In the rows, zero is written as 128.
Rows swapped in pairs by one turn or mirror: which row each one swaps with:
The rows were stretched afterwards, more along some directions than others.
kifik: | 172 | 145 | 127 | 132 | 150 | 106 | 119 | 102 | 160 | 150 | 129 | 147 | 174 | 136 | 125 | 137 | 118 |
vara: | 196 | 163 | 118 | 138 | 139 | 135 | 100 | 143 | 141 | 148 |  95 | 146 | 149 | 106 | 121 | 133 | 124 |
mogel: | 150 | 103 | 151 | 162 | 111 | 128 | 118 | 125 | 146 | 161 |  85 | 143 | 130 | 124 | 113 | 138 | 137 |
busuk: | 175 | 159 | 104 | 138 | 142 | 113 | 111 | 139 | 149 | 139 | 105 | 146 | 154 | 114 | 128 | 107 | 116 |
fak: | 190 | 158 | 106 | 144 | 138 | 116 | 104 | 137 | 146 | 147 |  99 | 141 | 158 | 113 | 116 | 120 | 115 |
goge: | 172 | 123 | 147 | 111 | 136 | 132 |  94 | 134 | 122 | 163 | 133 | 136 | 116 | 115 | 113 | 153 | 123 |
magos: | 119 | 123 | 133 | 176 | 151 | 121 | 128 |  85 | 127 | 125 | 138 | 119 | 166 | 138 | 119 | 132 | 118 |
rapu: | 148 | 125 | 146 | 172 | 119 | 119 |  95 | 127 | 155 | 178 | 118 | 130 | 158 | 128 | 113 | 108 | 137 |
Kalug: | 161 | 149 | 121 | 128 | 143 |  93 | 120 |  95 | 161 | 142 | 115 | 145 | 172 | 145 | 131 | 116 | 102 |
rido: | 176 | 137 | 127 | 129 | 153 | 108 | 109 |  94 | 160 | 169 | 122 | 141 | 175 | 121 | 116 | 135 | 112 |
bal: | 181 | 121 | 147 | 105 | 131 | 130 |  86 | 130 | 127 | 167 | 129 | 140 | 116 | 117 | 103 | 152 | 121 |
Vus: | 196 | 166 | 115 | 141 | 144 | 126 | 104 | 138 | 143 | 137 | 103 | 142 | 157 | 113 | 111 | 136 | 128 |
saru: | 173 | 164 | 107 | 137 | 138 | 118 | 104 | 131 | 130 | 145 | 102 | 135 | 145 | 112 | 119 | 125 | 120 |
Bafi: | 132 | 118 | 100 | 182 | 142 | 102 | 112 | 109 | 159 | 157 | 153 | 115 | 161 | 125 | 109 | 117 | 113 |
fos: | 164 | 134 | 157 | 171 | 117 | 129 | 103 | 131 | 149 | 163 | 107 | 126 | 151 | 129 | 117 | 126 | 147 |
Fov: | 188 | 141 | 141 | 108 | 147 | 133 | 101 | 108 | 151 | 153 | 117 | 153 | 147 | 125 | 119 | 145 | 123 |
Poza: | 161 | 144 | 158 | 182 | 121 | 126 |  98 | 122 | 151 | 162 | 110 | 130 | 159 | 130 | 125 | 118 | 140 |
Los: | 156 | 101 | 150 | 165 | 110 | 128 | 106 | 120 | 141 | 165 |  84 | 141 | 131 | 115 | 108 | 139 | 131 |
pofut: | 158 | 145 | 127 | 122 | 135 | 111 | 114 |  91 | 158 | 149 | 117 | 154 | 161 | 128 | 145 | 110 | 110 |
lanab: | 129 | 110 | 103 | 180 | 146 |  93 | 116 | 101 | 161 | 150 | 146 | 127 | 171 | 135 | 100 | 120 | 113 |
pusa: | 195 | 137 | 148 | 109 | 132 | 124 |  82 | 118 | 133 | 162 | 137 | 139 | 118 | 126 | 119 | 142 | 109 |
nin: | 138 | 126 | 119 | 141 | 152 | 116 | 123 |  83 | 125 | 125 | 139 | 110 | 154 | 124 | 116 | 135 | 119 |
Sobeb: | 153 | 125 | 145 | 164 | 116 | 117 |  97 | 142 | 155 | 174 | 108 | 137 | 155 | 129 | 114 | 115 | 146 |
viki: | 114 | 119 | 116 | 139 | 133 |  88 | 102 | 110 | 150 | 154 | 163 | 155 | 157 | 153 | 125 |  83 | 102 |
Bokug: | 159 | 145 | 117 | 117 | 130 | 111 | 125 |  97 | 153 | 150 | 112 | 135 | 162 | 124 | 124 | 137 | 123 |
savup: | 142 | 127 | 145 | 167 | 123 | 111 | 106 | 128 | 157 | 165 | 125 | 124 | 155 | 132 | 123 | 102 | 140 |
nisad: | 117 | 124 | 124 | 146 | 126 |  88 | 116 | 110 | 161 | 132 | 172 | 152 | 162 | 146 | 129 |  83 | 105 |
tabeg: | 135 | 125 | 105 | 178 | 147 |  95 | 118 |  99 | 160 | 139 | 155 | 117 | 166 | 133 | 120 | 108 | 107 |
Sofi: | 151 | 140 | 145 | 170 | 112 | 110 | 102 | 122 | 153 | 176 | 100 | 130 | 152 | 128 | 127 | 111 | 140 |
beve: | 123 | 133 | 127 | 152 | 110 |  88 | 116 | 117 | 155 | 131 | 165 | 155 | 156 | 153 | 138 |  82 | 101 |
fefe: | 125 | 122 | 133 | 165 | 149 | 119 | 127 |  75 | 126 | 127 | 132 | 116 | 166 | 137 | 109 | 126 | 111 |
Zal: | 152 | 116 | 150 | 163 | 140 | 129 | 117 |  97 | 126 | 129 | 112 | 120 | 154 | 119 | 116 | 149 | 129 |
fiban: | 188 | 160 | 110 | 147 | 137 | 120 |  99 | 144 | 143 | 149 |  93 | 144 | 153 | 116 | 125 | 123 | 120 |
nafo: | 122 | 148 | 128 | 158 | 140 | 133 | 117 |  73 | 117 | 134 | 131 | 106 | 152 | 125 | 144 | 126 | 103 |
felu: | 125 | 126 | 129 | 154 | 128 |  86 | 108 | 104 | 152 | 138 | 171 | 150 | 164 | 153 | 129 |  94 |  97 |
dazud: | 107 | 106 | 130 | 168 | 153 | 111 | 114 |  89 | 134 | 152 | 136 | 107 | 169 | 123 | 105 | 129 | 120 |
dena: | 141 | 111 |  92 | 174 | 140 |  75 | 117 | 112 | 163 | 159 | 124 | 135 | 177 | 130 | 112 | 111 | 114 |
Bave: | 142 |  86 | 142 | 164 | 111 | 124 | 107 | 122 | 142 | 161 |  94 | 145 | 135 | 107 |  92 | 137 | 138 |

fos is swapped with vara
rido is swapped with fefe
magos is swapped with kifik
Kalug is swapped with dazud
Los is swapped with bal
Poza is swapped with Vus

